128 stands for zero in the data rows.
Some points, one per row:
[188 198 165 131 143 160 113 152 105 160 102 123]
[134  85 101 166 138 115  83 115 134 146 130 148]
[156 153 166  99 173 154 112 120  94 143 113  80]
[153  99  87 161 132 127  70 139 145 137 152 139]
[159 122 136 136 146 139 116  79 127 114 156  84]
[126 150 139 147 155 126 105 121 173  94 111 159]
[103 111  95 115  83 119 186  78 122  76 130 163]
[ 63 133 127 146 115 109 164 173 100 128  56 133]
[133 179 181  66 171 149 176 143  91 137 123 113]
[131 111 146  44 132  76 157 131  78 149 150  96]
[174 100  89 132 108 154  51 187 153 162 166 190]
[152 159 134 175 170 176 147 126 127 116 126 137]
[123 145 150  73 152 119 129 131  93 134 170  73]
[ 87 106 113 153 115 138  91  95 135 154 108 123]
[142 159 160 100 170 166 158 128  67  81 139  72]
[108 142 149 163 127 101 133 164 145 114 113 187]
[172 169 126  94 151 139 134  68 119 161  89 121]
[158 164  88 115 162 163 140  66 135  74 149 147]
[118  92  82 145 116 105 111 171 131 130 156  76]
[140 171 168  96 121 125 137 177  80 175 123 105]
[168 111 124 131 119 107 129 145 174 163 164  87]
[ 65 137 197 121  86  80 172 141  81 171  61 116]
[ 85  70 171 137  53  92 132 146 139 148  75 178]
[104 148 124 104 107  91 154 150 146 154  84 146]
[130 172  95  85  94  96 149  98 131  34 130 145]
[127 141 146 107 174 145  70  89 155 139 117  70]
[ 96 142 113 148 105 122 167 116 138  84 111 128]
[165 153 151 137 171 170  94 106 143  79 136 135]
[144  92 105 142 132 191 104 102 133 155 117 155]
[135 109 102 177 114 184  66 126 135  84 140 178]
[154 108 116 151 120 141  88 130 167 143 137 151]
Then 10 other points, each followed by its number:
[143 152  98 173 152 123 178  98 169 103 118 110] 0
[135 127 142  78 136 113 135 132 132 129 162 110] 1
[147  94 122 135 134 143  83 111 130 159 135 113] 2
[105 159 151  80 168 166 147 103 117 150 126 104] 3
[154 142 182 118 145 124 104  84 116 150 124 112] 4
[118 157 118 119 128  98 144  61 141  91 152 132] 5
[151 157 134 145 179 176 128 119 167  75 182 104] 6
[144 165 110 140 137 171 113 103 134  81 136 129] 7
[ 89  78  97 147 131 147  66 148 123 140 115 140] 8
[118 157 102 142 113  97 152  98 154  91 112  96] 9
Which two of these numbered points are nearest to each point below, looking only along the 4 directions in which the first points spread most? Their numbers follow each, nearest first.
[145 167  75 160 161 127 171 139 135 105 116 134] > 0 7
[127 171 120 118 133 170 102  79 137 131 134  89] > 6 4
[158  92 122 115 143 176 104 182 131 126 152 141] > 2 8
[146 138 177 107 124 159 103 152 114 129 135 118] > 4 3
[139 107 148 138 126 119 169 168  94 136 201  63] > 1 4
[157 161 166  89 177 121 105 160 125 150 151 119] > 4 3
[ 94  72 129 178 106  76 186 122 163  96  64  95] > 9 5
[ 72 148 104 112 125  99 179 155 132 122  75 140] > 9 0
[143  75  71 183  68 149  80 149 143 152 109 158] > 8 2
[144 109 150 142 174 147  90  93 106 101 152 158] > 7 6
[131 164  93 117 123 123 126  83 130  80 131 151] > 0 5
[145  95 119 139 120 192  83 135 133 157 118 110] > 2 8
[107  96 103 161 102 170  87 137 145 154 111 123] > 8 2
[ 83 141 152 143  86  98 206 100  89 152  63 151] > 9 0
[120 152 118 147  94  70 164  86 140 100 135 132] > 9 5
[ 72  72 164 112  89  94 114 185 146 140  68 168] > 8 9
[138 131 108 120 111 103 111 167  72 124 160 102] > 1 2
[156 126 155 149 114  99 105 133 119 138 189 146] > 2 8
[139 106 136  76 107 125 111 122  90 158 171 139] > 1 2
[143 148 180 113 163 138 126 163 141 141 133 158] > 4 3
[142 160 174 147 157 148  99 136 120 130 116  68] > 4 3
[180 137 176  77 143 160  70 153  88 159 161 107] > 4 2
[ 86 120 106 145 129  95 143 169 126 160  90 163] > 8 9
[152 144 184 100 186 140 136  76 122  73 126  84] > 3 6
[127 101 148 181  74  88 162 133 146  78 128 138] > 9 0
[145 167  59  90  94 120 153  90 191  45 135 118] > 5 9
[100 146 101 114 101 106 145  41 110  74 110  96] > 5 9
[145 108 162  89 167  88 106 174 169 158 179 138] > 2 1
[134 140  89 191 160 150 166 119 160 104 118 174] > 0 7
[ 84 136 103 145 194 144 128 140 183 119 122 189] > 0 7
